128 stands for zero in the data rows.
Every row has a hidden score. How much higher is the second row's score than the first row's in each pair? 6 means about the same, 12 much higher and 0 much lower.
[168 126 144 164  88  92  88  99]
[102 112 109 126 157 116 102 126] -> 0
[161 157  99 161 140 151 109 157]
[102 109 123 102 154 133  99 140] -> 3
[105 109 154  95 133 102 140 109]
[133 102 130 126 102  92 157  95] -> 9
[161 112 154 130  88  88  88  88]
[137 130 105 151 168 123  92 151] -> 0
[ 92 102  99  99 164 112  95 133]
[119 123 157 116 119 119 144 119] -> 5
[161 157  88 119 119 168  99 164]
[123 126 151  88 109 133 154 109] -> 0
[168  92 140 168  92  95 126  88]
[151 126 157  92  88  88  88  88] -> 7
[ 95 105 133 109 157 105 123 109]
[157  99 140 109  95 130 164 102] -> 7
[ 88  92 102 123 154  99 137 105]
[154 105 140 116  92  95 157  95] -> 9
[116 119 109 105 154 140  99 144]
[133 123 140  92  92  88 133  92] -> 7
[123 137 147 123 109 123 151 126]
[157 154  92 151 147 151  99 157] -> 11
[144 144 116 126 123 144 126 151]
[164  88 126 168 102 164 157 102] -> 6
[119  88 126 161 105 123 154  95]
[109 164 126 105 105 164 161 161] -> 2
[164 168  88 157 130 168 105 168]
[ 88  88 109 161 133 147 144 102] -> 1
[144 133 119 140 147 130 112 140]
[168 112 151 126  88 102 147  99] -> 6
[147 157 151 157 126 140 140 151]
[154 161 112 144 119 161 119 164] -> 9
[105 109 144  95 130 109 133 109]
[151 154 161 144 133 140 123 147] -> 9
[137 133 161 154 161 119 112 133]
[151 161  99 123 119 164 126 164] -> 8
[164 151  92 109 140 164  92 164]
[ 88 112 130  88 144 112 109 102] -> 2
[164 164 112 126 133 164 102 168]
[ 88 116 144  88 123 123 137  92] -> 0
[ 99 144 157 164  92 116 168 112]
[154 151 112 123 140 147 109 154] -> 7
[102  88 112 164 109 168 157 102]
[102 119  88 130 168 137  88 154] -> 7
[140 144 151 164 144 119 126 126]
[164  95 147 151  92  92 116  88] -> 12
[157 164 144 157 130 154 119 161]
[168 164  88 164 168 161  88 168] -> 7
[130 130 126 116 130 133 123 130]
[109  99 130 119 116  92 147  99] -> 4
[116 126 137 105 105 130 157 116]
[133 137 133  99 116 147 140 126] -> 7
[168  95 147 168  92 102 133  95]
[112 154 112 147 105 154 164 147] -> 0
[126  95 126 137 102  99 154  99]
[116 154 119 102 102 164 164 147] -> 3
[133 112 147  92  88  92 130  95]
[154 157 123 151 130 147 123 154] -> 6
[112 116 126  88 151  88 164  92]
[116 123 137  92 130 151 119 133] -> 12
[164 102 140 144  92  99 151  95]
[ 95 102 123  92 151 116 112 116] -> 3
[164 161 154 151 147 154 105 161]
[154 168  88 164 119 168 130 168] -> 7
[130 130 147 140 140 119 126 126]
[151 151 102 102 119 164 119 154] -> 8
[137 140 147 133 130 130 133 133]
[147 140 151 147 161 126 105 140] -> 7
[105 161 157 147 105 147 164 147]
[ 99 105 109 119 164 112  99 133] -> 7
[ 88 123 140  88 164  99 102  99]
[112 105 168 102 116 102 151 105] -> 5
[119 102 137  99 112  95 157 102]
[ 99 154 130 133  99 151 168 133] -> 8
[102 109 157 105 151 109 123 119]
[168 105 154 147  88  88  88  88] -> 12
[ 88 168  99 154  99 168 168 164]
[126 151 168 157 112 123 154 123] -> 6
[137 133  99 144 140 126 112 130]
[112 116 140 137 144 109 126 119] -> 3
[116 130 168 161 102 105 161 109]
[ 95  99 109 102 151  95 157  95] -> 0
[126 133 116 109 126 130 133 126]
[144 147 130 144 126 133 130 144] -> 8
[116 123 147 102 102 112 164 105]
[ 92  88 109 105 126 164 119 112] -> 10
[133 130  95 130 161 137  92 154]
[126 123 164 151 147 109 140 116] -> 2
[126 147 151 130 109 133 154 133]
[123 126 140  95 105 140 147 112] -> 6
[ 88 164 133 161  95 164 168 154]
[151 144 116 137 154 140  99 151] -> 8
[105 144 157 161  95 116 168 112]
[112 116 119 105 133 126 123 123] -> 5
[116 112 157 116 119 105 151 109]
[140  95 133 144  95  95 147  88] -> 11
[ 92  95 140  95 157 109 112 112]
[130 119 137  95  92  88 137  92] -> 9
[105 105 109 105 151 119 109 123]
[116 119 164 144 157 109 130 119] -> 4
[119 126 130 137 137 109 133 116]
[130 133 168 119 109 126 144 130] -> 6
[ 88  92 102  88 168 123  88 144]
[112 126 123  99 144 137 112 133] -> 6
[130 133 154 126 126 126 130 133]
[161 157  99 157 137 154 105 161] -> 10
[ 95 157 137 147  99 157 168 147]
[154 147  95 109 126 161  99 154] -> 11
[151 140  95 116 144 147  99 151]
[147 151  95 109 119 164 119 154] -> 6
[157 102 147 144  92  88 112  88]
[116 112 164 112 109 102 161 105] -> 0
[ 99 168 164 161  99 157 168 154]
[168 164  92 168 164 161  92 168] -> 10
[157 147  95 140 137 147 102 154]
[123 147 154 147 112 133 151 137] -> 2
[119 123 168 140 133 109 140 109]
[154  95 137 151  95  99 144  99] -> 10
[ 92 102 102 123 168 109  95 123]
[119 112 126 102 109  95 161 102] -> 2
[137 157 116 147 119 154 140 151]
[137 140 119 151 123 126 137 126] -> 6
[157 164 123 164 130 157 119 164]
[ 92  92 161 123 164  99 140 105] -> 0
[140 168 164 147 116 157 144 157]
[102 105 105 126 161 109 105 126] -> 6
[112 157 164 130 105 147 161 144]
[151 137 133 157 157 130 105 144] -> 10
[116 133 168 105 105 126 161 112]
[102  99 130 133 130  95 154  95] -> 6
[126 161 164 161 112 140 154 140]
[109 119  99 116 157 126  95 140] -> 7
[133 154 144 119 112 144 140 147]
[130 130 123 126 133 123 126 119] -> 6
[130 144 144 161 116 123 147 126]
[ 99 109 137  92 144 105 130 109] -> 2
[ 99 109  92 140 168 119  88 147]
[ 95 137 154 137  92 123 168 112] -> 3
[161 147  88 154 154 147  92 161]
[123 123 105 133 157 116 102 123] -> 3
[168  88 137 168  92 102 130  92]
[147 140  99 140 130 140 116 147] -> 3
[154 102 140 144  92  92 144  92]
[137 168 109 137 112 164 144 164] -> 4
[119 119 126  88 123  88 161  95]
[ 99 109 137 137 154  99 133 105] -> 9
[123 151 109 157 109 144 154 147]
[161  92 137 151  95 102 147  95] -> 8
[ 88  88 164  88 168  92 164  95]
[133  99 126 140 102 116 157  99] -> 12
[ 92  88 112 168 137  99 164  88]
[157 154 105 130 147 154 102 161] -> 11
[102 112 109 119 154 116 102 130]
[109 168 164 137 109 161 164 157] -> 3
[154  88 130 168  99 119 147  95]
[ 88  88  88  88  88 168  88 168] -> 11
[ 92  92 109 130 126 130 144 105]
[112 109 151  99 130 119 126 116] -> 6
[ 99 130 151  88  88  88  88  92]
[161 151  95  92 137 164  92 164] -> 1
[112 119  92 109 157 133  92 151]
[161 161  92 154 126 164 112 164] -> 9
[144 161  95 168 119 157 137 157]
[126 154 126 157 112 137 151 140] -> 4
[133 157 168 164 116 133 147 130]
[126 126 123 112 119 130 137 119] -> 5
[119 123 126 137 147 112 123 119]
[147 140 112  92 133 164  99 151] -> 8
[119 133 157 151 123 112 151 116]
[147 137  92 112 154 154  88 161] -> 10
[126 154 151 126 109 147 151 144]
[164 112 140  99  95 151 168 102] -> 4
[144 144 147 164 140 126 130 140]
[119 133 133  99 105 133 157 116] -> 3
[ 92  95 147  92 157  95 147  99]
[ 92  99 154  92 151  99 140 102] -> 7
[140 147 151 130 133 130 126 137]
[133 133 133 112 140 137 119 140] -> 5
[105 109 123 123 151 105 116 116]
[112  99 119 102 105 123 154 105] -> 5
[137 144 105 109 112 151 133 144]
[130 164 126 168 112 157 151 157] -> 6
[161 157  99 164 147 151 109 161]
[154 140  92 112 133 157  95 154] -> 7
[164  92 137 161  92 109 144  95]
[102  95 109 119 123 105 161 102] -> 0
[119 140 161 130 112 130 154 119]
[ 95 130 154  88  88  88  88  88] -> 12
[123 112 130  99 112  95 157 102]
[154 140 102 157 164 133  95 154] -> 12
[ 88 168 140 137  95 168 168 164]
[133 133 102 119 137 133 116 133] -> 8
[119 123 144  95 109 140 140 116]
[105 109 116 130 157 112 109 126] -> 7
[112 157 154 151 105 144 161 144]
[137 130 116 105 137 140 116 144] -> 7
[ 95  95 164 123 161 102 133 109]
[105 126 151 123  95 112 168 109] -> 8
[157 151 109 151 154 140  95 154]
[109 119 126 105 144 119 119 123] -> 1
[ 99 105 126 161 168  99 119 109]
[130 130 154 147 168 123  95 147] -> 8
[161 109 147 119  88  88 123  92]
[105 137 144 112  99 140 168 126] -> 0
[144 154 151 151 126 140 133 144]
[102  92 119 140 119 105 151  99] -> 4
[116 119 137 112 112 105 154 109]
[119 126 130 102 109 130 161 112] -> 5
[109 109 112 130 161 116 105 133]
[151 130  95 133 147 144  99 151] -> 9
[ 95 157 123 140  99 161 168 151]
[102 116 105 119 154 109 105 112] -> 8
[147  92 126 151 102 119 157 102]
[147 133  99 102 140 147  95 154] -> 8
[161 161 105 154 137 151 105 161]
[140 140 164 154 147 119 130 126] -> 1
[137 133 116 137 133 133 123 126]
[168  95 144 154  92 161 161  99] -> 6
[137 157 168 161 119 137 144 137]
[112 164 161 164 102 157 154 157] -> 7
[168  99 147 164  88  92 102  88]
[168 168  88 164 147 168  88 168] -> 2
[157 154  95 126 140 151  99 161]
[168 168  88 116 123 168  92 168] -> 8
[126 161 168 126 105 157 154 147]
[151 140 130 164 164 126 102 151] -> 9
[147 133 105 112 151 151  95 157]
[144 147  92 144 119 154 130 137] -> 7
[105 144 137  95 102 151 168 126]
[ 88  88 161  88 168  95 151  99] -> 1
[116 112 161 102 116 105 157 105]
[140 123 154  88  88  88  92  92] -> 12
[147 140 105 151 151 130 112 147]
[116 112 144 102 140 116 126 119] -> 2
[154  95 130 137  99 112 161  99]
[109 109 130 144 144 102 133 112] -> 5
[ 95 147 140 119  95 151 168 123]
[133 144 154 133 119 137 140 140] -> 8
[105 157 164 168  99 137 164 130]
[102 105 105 105 161 123  95 144] -> 6
[144 147 130 144 130 133 126 137]
[105 147 140 140  99 144 168 140] -> 3
[ 95  99 105 102 161  95 140  99]
[130 133 130 137 140 119 126 130] -> 11
[157 164 151 154 133 154 116 161]
[112 119 168 112 144 112 130 123] -> 1
[140 144 112 123 123 144 126 133]
[147 140 168 151 164 126 112 147] -> 4
[133 126  95 112 151 144  92 147]
[161 161 102 161 151 154 102 161] -> 7
[102 105 116  95 140  92 151 102]
[137 144 157 137 123 130 137 130] -> 11
[164 168  92 144 137 168  95 168]
[133 137 133 109 123 140 137 130] -> 0
[133 126  99 116 144 133 105 133]
[147 154 123 105 116 164 123 154] -> 6
[144 147 157 157 137 126 130 137]
[109 116 144 102 133 112 137 112] -> 3
[109  95 119 116 109 126 147 105]
[130 126 154 102 147 137 116 140] -> 5
[102 144 168 140  95 112 164 105]
[147 161 123 126 116 161 140 161] -> 7
[144  92 140 161  95  92 144  88]
[126 151 116 147 112 151 154 151] -> 3
[157 109 144 140  95  92 144  95]
[123 119  88 116 164 144  88 154] -> 6
[130 130 112 133 147 123 112 130]
[102  99 157 119 164 116 109 130] -> 3
[ 99 105 164 164 168 105 119 109]
[123 126 137  92 123 137 130 130] -> 6
[137 151 119 137 112 147 137 147]
[151 137  92 105 144 157  92 151] -> 7
[109 147 144 105 102 147 164 133]
[102 109 112 116 151 112 109 116] -> 9
[112 119 119 102 144 123 116 130]
[ 92  99 140 112 164 102 116 112] -> 4
[102 116 126 130 161 109 116 116]
[ 88  88 109 164 130 157 151 102] -> 7
[105  99 123 140 116 105 151 102]
[154 157  99 130 126 157 116 157] -> 9
[157 147  92 126 137 154 102 157]
[161 154 157 157 161 140 105 154] -> 4
[123 147 105 133 112 151 161 140]
[137 137 109 119 123 147 130 140] -> 8
[123 130 119  92 126 137 123 119]
[123 130 133 123 130 119 137 119] -> 5
[109 116 112  99 147 126 112 130]
[161 168  88 157 116 168 119 168] -> 11
[105  88 112  88 102 168 151 123]
[144 144 102  99 130 154 109 147] -> 9
[140 102 130  99  99 144 164 105]
[133 126  92 154 164 119  95 144] -> 11
[164 168  88 164 137 168 105 168]
[144 147 105  99 123 161 123 144] -> 2
[140 133 105 112 133 140 116 137]
[161 157  99 168 151 147 109 154] -> 8
[ 99 151 168 157  95 116 164 109]
[151 151 102 102 126 161 112 157] -> 7
[161  88 119 105 105 168 164 105]
[105 105 105 116 154 116 105 126] -> 9
[161 154  88 116 151 157  88 164]
[140 102 133 126  99  95 157  95] -> 3
[130 123 161 109 140 123 130 130]
[116 105 126 109 112  95 157  99] -> 6
[154 151 102 140 151 144  99 154]
[ 88 109  99  88 144 157  88 112] -> 5
[ 99 105  99 119 161 116  92 137]
[ 88 105 126  88 164  99 102 105] -> 3
[ 99  99 161 112 161 109 116 126]
[119 126 119 126 147 116 119 123] -> 8
[144 168  95 154 116 168 147 168]
[144 157 154 137 123 144 137 147] -> 5
[105 119 109 123 154 109 109 116]
[140 133 137 105 130 151 119 140] -> 6
[109 109 161 130 126  99 147 105]
[112 116 130  99 126 123 137 116] -> 6
[ 95  99 144 102 157 102 123 109]
[130 133 147 116 147 130 112 137] -> 9
[ 88  95  88 116 168 126  88 161]
[102 112  99 109 161 130  92 144] -> 6
[123 161 147 119 112 157 151 157]
[133 144 112 140 119 137 133 133] -> 9
[ 92  99 102 126 168 102  99 123]
[105 116 102 154 168 112  95 133] -> 8
